128 stands for zero in the data rows.
Some points:
[100 117  88 136  88 146 194 131 114 108 154 132  96 128 117 109  97 122 118  94 107  96 125 147 144 132 153 142 141 169 191  75 130  81  57 104 116 119 154 142 157 151  97 117 112 125 128  42 138 144 138 166 190 125  97 151 109 166  88 157 125 117  86 188]
[103 113 138 123 131 141 125 112 144 131 123 123  91 150 136 137 127 119 141 215 132  89 121 135  76 126 108 117 119 111 104 136 118 124 160 121 134  84  99 111 163 171  82 123  91 131  85 130 130 110 166 140 110 164 136 116 136  25 102 154 128 129  87 140]
[129  96  92 211 146 203  96 117 111 145 126 106 223 105 102 101 155 134 172 132 136 131  77 148 140 112 103 175 120  98 128 144 140 102 121 132 113 184 133 120  55 207 112 108 129 136 125 192 140 131 114  82 130 142 161 155 102 139 106 144 111 114 173 156]
[133 108 130 147 138 100 160 125 121 117 121 137 112 134 127 169 108 110  98 114 135 119 136 157 145 112 116 103 170 133 133 101 141  95 165 171 141 181 131 127 142 191 160  84 147 100  96  79 105 154  64 177 137 204 143  37 195 170 125 142 133 131 177 151]
[150 125 131 127 121 137 116 136 130 156 141 120  97 123 126 115 143 130 140 121 139 108 147 143  72 102 111  99 141 104 122 125  90 136 140  98 170 169 131 144 178 189 121 179 116  30  81  88  95 116 123  68 112 103 117 116  90 134 152 113 147 119  78 124]
[132 146 143  66 111  57 118 177 122 113 147 147 111 111  98 143 114 120  59 140 118 128 114 171 117 199 137 108 129  82 130 117 131  98  93 151 114 150 135 104 188 128  97  91 131 132 122 203 132 117 145 121 134  67 133 177 148 116 110  81 142 166 109 121]
[123 124 113 120 155 151 147 135 114 145 146 136 118 133 146 138 101 138 143 151 144  91 129  92  75 153 103 100 132 132 129 109 101 148 162 123 137 138 116  97 103  88 140 111  41 145 166 115  24 154 131  65 113 132  87  93 130 167  92  83 139 119  87 115]
[109 160 140 179 195  99 121 136 125 111 134 147 109 132 122 143 105 120 105 100 130  97 124  83  75 143 141 140 145 191 197 233 183 192 102 115 124 124 133 100 150  99 117 157 215 114 110 177 116 159 130  80 160 175 132 156 135 161 119 188 145 116  95 112]
[139 142 132  84 160  95 116 125 105 151 101  99 167 117 134 106 132 130 157 137 156 134  99  93 182  96 145 156  59 147  70 103  32 155 121 204 104 121 203 140 179 106  59 137 184 171  92 134 133 152 127 148  79 150 142 120  88 149 115 157 148 119 108  96]
[ 66 171 103 153 167 128 133 133 151 159 106  83 115 121 158 126 140 116 128 156 110 125 128 130 189 143 157 166 150 163 138 109  98  88 128  96 150 132 126 100  45 110 170 147 172  41 161 131 126 164  92 203 164 115 153 154 105  63 115 102 123 145 164  35]
[151 105 114 159 155 167 109 129 110 176  93  83 143 103 169 137 127 130 155 120 127 125 137 152 135 158 165 147 142 177  85 114 141 171  78 116 142 134 104 108 168 123 132  94 130 107 129 172 119  62 180 227 143  79  89 179  98 161 183 136 120 122 175 191]
[139 179 133  98 154  93 140  38 116  86  94 108 217 125 116 106 197 152 202 126 151 106 137 147 160 159 127 110 170  90 131 125 127 134  87 133 109 119 103  96 134 169 142 158 141 135 124 191 142 150 163 104  95  67 127 140 138 118 129  77 153  95 101 133]
[155 118 135 119 150 156 108 148 129 123 135 142 113 141 114 147 136 152  96  48 188 124 132 118 104 116  94 101 151 117 135 102 107 125 161 132 125 104 143  93  62 105 150 110  70 137  85 126 110  95 158 142 129 133 173 103 109  52 177 150 143 123  78 135]
[138 119 142 143 106 157 140 150 102 107 144 191 109 140 111 137 101 134 103 119 113 137 154 127 119 140 166 172 115 209 138  93  67 102  60  64 132 139 102  85 175 155 155 105  76 116 118 164 174 152  98 154  75 149 164 103 160 142 100 139 101 132 181  68]
[115 125 120 103 139 129 120 151 140 115 133 160 115 130 139 144  98 150 126 126 136 126 116 112 156 156 160 114 154  88 133 113 129 133 104 135 121  55 136 253 130 144 169 101 126 123 123 153 147  92 107  54 121  76  89 107 152 133 121 199  94 112 199  92]
[121 143 133 111 118  98 120 133 118 107 121 153 122 143 120 160 112 138  91 126 131 132 126 140 162 130  98  85 111 133 115 144 134 133 193  79 138 111 103 121  57 200 103  96 136 135 119  71 126 144 112 128 105  59  87 174  99 184 107 161 182 138  97 132]
[ 88 150  92 181 116 134 106 126 150 161 133  93  97 126 164 119 131 122 146  44 123 165 109 155 160 173 174 155 152 162 108 173 137 165 168 126 128 128 105 116 124  88  29 161 112 137  75 131 131  87 118 113 105 126 133  86 175 123  95  78 140 111  94  64]
[140 162 151 105 146  96 124 136 124 167  97  87 196  96 159 116 136 145 143 117 116 117 156 128 127 104  78  85 130 126 145 124 119 113 168  80 140 121 113 143 180 104  90 109 122 142 152 108 117  71 152 107 168 160 223 102 137  91  90  95 130 143 207 149]
[143 113 144  98 102 112 146 113 160 134 143 103 117 139 167 103 115  98 118 138 132 114 116 146 122 121 111  77 108 139 163 133 133 126 159 101 115 149 136 115  88 110 118 143  77 124  68 134  88 144 154  84 117 102 132 104  64 140 229 137  78 150 203 126]
[ 63  65 112 164  58 167 255 168 137 132 117 170 134 138 127 167 111 132  75 108 114 120 152 144 136 113  94 206  94  69 122 125 113 176 138 134 127 170 137 127 166  91 117 100 119 106 133 169 151 152 139  98 143 134 140 162 128 139 153 131 156 127  94 139]
[169 122 114 112 113 142 132 126 121 123 135 135  80 145 128 124 105 135 115 113 152  82 145 119  81  93 134 183  55 140 178 193 141  93 219 184  98  99 168 120 103 100 155 157 126  60 153 106 137 143 111 159  95  64  82 178 187 109 109  64 119 127 200 174]
[124  94 163  82 110 119 126 134 112 136 138 140  84 132 100 154 119 133 125 156 146 161 134 146 219 105 108 112 126 129 167 147 142 118 148 101 133 124 107 115 136 118 137 108 210 145 114 115  69 112 162 100 104 107 111  97  91 119 101 111 109 102  84 138]
[139 157 139 110 149 108 111 114 121 127 120 131 217 108 117 102 168 128 180 112 138 133 137 163 132 100 158 157  46 125 158 171 152 123 184 150 123 123 151 129 164 175 191  95 118 163 124  81  95 152 119 175 172  94 117 166 191 109 140 101 112 128  82  52]
[144 135 122 147 124 140 137 157 149 125 141 139  98 141 154 134  98 118 108 178 166 182  80  90 178  86 119 112 141 171  27  60 163  55 141 125 143 170 123 124 135 125 177 215 202 199  97 135 111 138 140  83 141  88 104 169 200 121 120  89 143 108  85 155]
[129 133  76 210 171 214  89  54 108  79 129 123 168 115 113  97 173 156 173 156 129 155 128 121 155 143  68 176  87  48 127 118 130  89 129 107 152 161 114 128 133  52 112 131 162 146  98 144 133 123 115 143 114 152 127 125 117 165 133 159 117 158 156 146]
[112 113 127 136 114 137 159 137 121 109 130 167 127 121 105 149 116 133 108  92  74  85 190  59 112 146 176 162 140 161  17 223 203   0 122 164 119 131 120 114 156 127  80 182  95 146 179  97 107 102 126 118 154 135 157  80  49  95 226 152 136 130 106 115]
[132 116 110 164 120 195  82 134 129 121  94 111 216 110 113 117 173 131 139 165 157 121 116 172 155 168 184 130 151 171 124 117 130 156  86 135 120 108 107 124 133  69 128 131 150 129 116   9 150 168  99  75 158 172  91 119 149 126 133 138 112 150 169 177]
[183  49 186  67  65 102 102 102 122 130 123  89 217 116 136 107 160 137 171 111  62 207  98   0 104 162 115 106 144 100 143 131 123 103  94 113 134 121 114 137  89  99 117 129 132  69 121 106 125 168 127 175 153 113  90 165 193 108 118 113 140 123  93 124]
[105 120 125 144 108 124 158 135 113 118 136 163 111 129 100 147 115 132  99 215 225 225  33  41 122 106 130 111 149 132 180  83 154 219 154 143 130 146 129 129 170 169 135 254 119 174 151 113 142 118 122 211 163 130 141 125 115 109 130  97 120 151 185 137]
[134 137 149 109 132 112 103 104 132 103 105  95 199 115 135 114 163 135 148 134 106 125 150 152 102  67 145 146  87 166 121  59 155 154 141 183  83 133 223 107 107  86  97 119 103  96 164 152 147  49 139 137 105 143 104  96 137 172 106 158 141 133  86  73]
[113 148 145 147 195  99 113 125 137 145 134 125  85 128 131 132 114 130 114 137 126 117 157 115  83 142 138 182 120 158 186  98 188 165  26 143 137 173 121 192  62 123 119  84 109 186 118  76 217 155 124 129 147 110 132  93 118 100 153  87 151 115  93 176]
[174 105 112  64  72 146 123 134 154 137 133 126  77 142 129 132 133 125 132 101 137  94 164 126  64 172 124 113 105  76 117 108 127 148  98 121 121 113 124  95  72 188 118 167 224 184 164 151 166 132 111 144 146 203 145 119 128 161 103 141 104 143 177  98]
[121 150 125 123 130 155 112 138 174 152 138 111 105 142 144 124 139 135 129 183 105 121 139 136 112  83 126  91 172 144 174 170  59 121 175 141 148 174  99 106 161 114 160 120 127 178 203 145 211 136 117 171 118 137 142 147 135 182 162 220 136 109  68 157]
[108 139 119 151 126 123 137 135 139 148 132 103 108 146 116 124 151 132 114 116 105 124 152 134  84 131 168 104 155  91  95 134 162 116  87 134 120  65 125 247 108  94 180 130 101 129 146 144  64 144 188 136  39  99 161 145 132 177 100 188 121 165 175 117]
[111 131 119 124 127 108 111 121 139 124 140 111  93 152 128 112 138 127 143  76 122 126 118 125 135  82 106  91 164 155  62 160 156 170 154 130 155 187 140 116 178 106 195  82  93 139 153 125 205 132 129 134 123 164  90 139 100  91  76  84  99 163 178 161]
[147 156 180  57 110  23 151 127 118 126 144 178 100 129 122 139  91 113 129 145 142 138 115 166 151 127 126 150 136  73 112 125 136 119  88 137 139 114  99 102  92  66 122 119  88  96 133 152 152 120 107 114 148 168 145 177 124 172 134 148 111 104 104 127]
[134 166 151 146 137 131 112 148 146 126 131 137  90 126 117 137 123 113 108 121  65 168 141 143 146 100  75 113 130 106 124 134  97 151 134 136 136  88 141  84 108 195 104 112 110 117 168 103  66 153 157  64 127 115  78  99 130 124 136 113 112 150 193 146]
[144 123 139 151 126 168 118 120 131 125 125 118 101 132 152 123 119 103 115 126 111 124 129 148 143 135 161  86 136  90 140 157  90 139  95 126 102  29 128 248 135 153 181 120 107 122 148 182 150 116  71 131 142 179 153 128 106 124 124  52 149 117  60 129]
[141 131  98 131 106  87 119 156 118  86 149 159 117 147 101 107 111 108 122 131  85 114 132 154 120 128 105 107 125 129 112  94 122 168 168  85 142 124 126 129 110 106 123 103 142 115 170 114  92  99 138 148  96 153 163 103  97  52 198 138 147  80  98 141]
There is one direction along which these points spread out most. Where along it does each point below lie, from 0 to 99? 50 is the average, and the first point above lies past it. One standard deviation of the points above along it is 16.
[174 105 112  64  72 146 123 134 154 137 133 126  77 142 129 132 133 125 132 101 137  94 164 126  64 172 124 113 105  76 117 108 127 148  98 121 121 113 124  95  72 188 118 167 224 184 164 151 166 132 111 144 146 203 145 119 128 161 103 141 104 143 177  98] >> 56
[112 113 127 136 114 137 159 137 121 109 130 167 127 121 105 149 116 133 108  92  74  85 190  59 112 146 176 162 140 161  17 223 203   0 122 164 119 131 120 114 156 127  80 182  95 146 179  97 107 102 126 118 154 135 157  80  49  95 226 152 136 130 106 115] >> 72
[129 133  76 210 171 214  89  54 108  79 129 123 168 115 113  97 173 156 173 156 129 155 128 121 155 143  68 176  87  48 127 118 130  89 129 107 152 161 114 128 133  52 112 131 162 146  98 144 133 123 115 143 114 152 127 125 117 165 133 159 117 158 156 146] >> 13
[121 150 125 123 130 155 112 138 174 152 138 111 105 142 144 124 139 135 129 183 105 121 139 136 112  83 126  91 172 144 174 170  59 121 175 141 148 174  99 106 161 114 160 120 127 178 203 145 211 136 117 171 118 137 142 147 135 182 162 220 136 109  68 157] >> 54
[147 156 180  57 110  23 151 127 118 126 144 178 100 129 122 139  91 113 129 145 142 138 115 166 151 127 126 150 136  73 112 125 136 119  88 137 139 114  99 102  92  66 122 119  88  96 133 152 152 120 107 114 148 168 145 177 124 172 134 148 111 104 104 127] >> 65
[115 125 120 103 139 129 120 151 140 115 133 160 115 130 139 144  98 150 126 126 136 126 116 112 156 156 160 114 154  88 133 113 129 133 104 135 121  55 136 253 130 144 169 101 126 123 123 153 147  92 107  54 121  76  89 107 152 133 121 199  94 112 199  92] >> 58
[144 123 139 151 126 168 118 120 131 125 125 118 101 132 152 123 119 103 115 126 111 124 129 148 143 135 161  86 136  90 140 157  90 139  95 126 102  29 128 248 135 153 181 120 107 122 148 182 150 116  71 131 142 179 153 128 106 124 124  52 149 117  60 129] >> 56
[134 137 149 109 132 112 103 104 132 103 105  95 199 115 135 114 163 135 148 134 106 125 150 152 102  67 145 146  87 166 121  59 155 154 141 183  83 133 223 107 107  86  97 119 103  96 164 152 147  49 139 137 105 143 104  96 137 172 106 158 141 133  86  73] >> 29
[139 179 133  98 154  93 140  38 116  86  94 108 217 125 116 106 197 152 202 126 151 106 137 147 160 159 127 110 170  90 131 125 127 134  87 133 109 119 103  96 134 169 142 158 141 135 124 191 142 150 163 104  95  67 127 140 138 118 129  77 153  95 101 133] >> 21
[132 116 110 164 120 195  82 134 129 121  94 111 216 110 113 117 173 131 139 165 157 121 116 172 155 168 184 130 151 171 124 117 130 156  86 135 120 108 107 124 133  69 128 131 150 129 116   9 150 168  99  75 158 172  91 119 149 126 133 138 112 150 169 177] >> 22
[139 157 139 110 149 108 111 114 121 127 120 131 217 108 117 102 168 128 180 112 138 133 137 163 132 100 158 157  46 125 158 171 152 123 184 150 123 123 151 129 164 175 191  95 118 163 124  81  95 152 119 175 172  94 117 166 191 109 140 101 112 128  82  52] >> 26
[151 105 114 159 155 167 109 129 110 176  93  83 143 103 169 137 127 130 155 120 127 125 137 152 135 158 165 147 142 177  85 114 141 171  78 116 142 134 104 108 168 123 132  94 130 107 129 172 119  62 180 227 143  79  89 179  98 161 183 136 120 122 175 191] >> 33
[183  49 186  67  65 102 102 102 122 130 123  89 217 116 136 107 160 137 171 111  62 207  98   0 104 162 115 106 144 100 143 131 123 103  94 113 134 121 114 137  89  99 117 129 132  69 121 106 125 168 127 175 153 113  90 165 193 108 118 113 140 123  93 124] >> 29
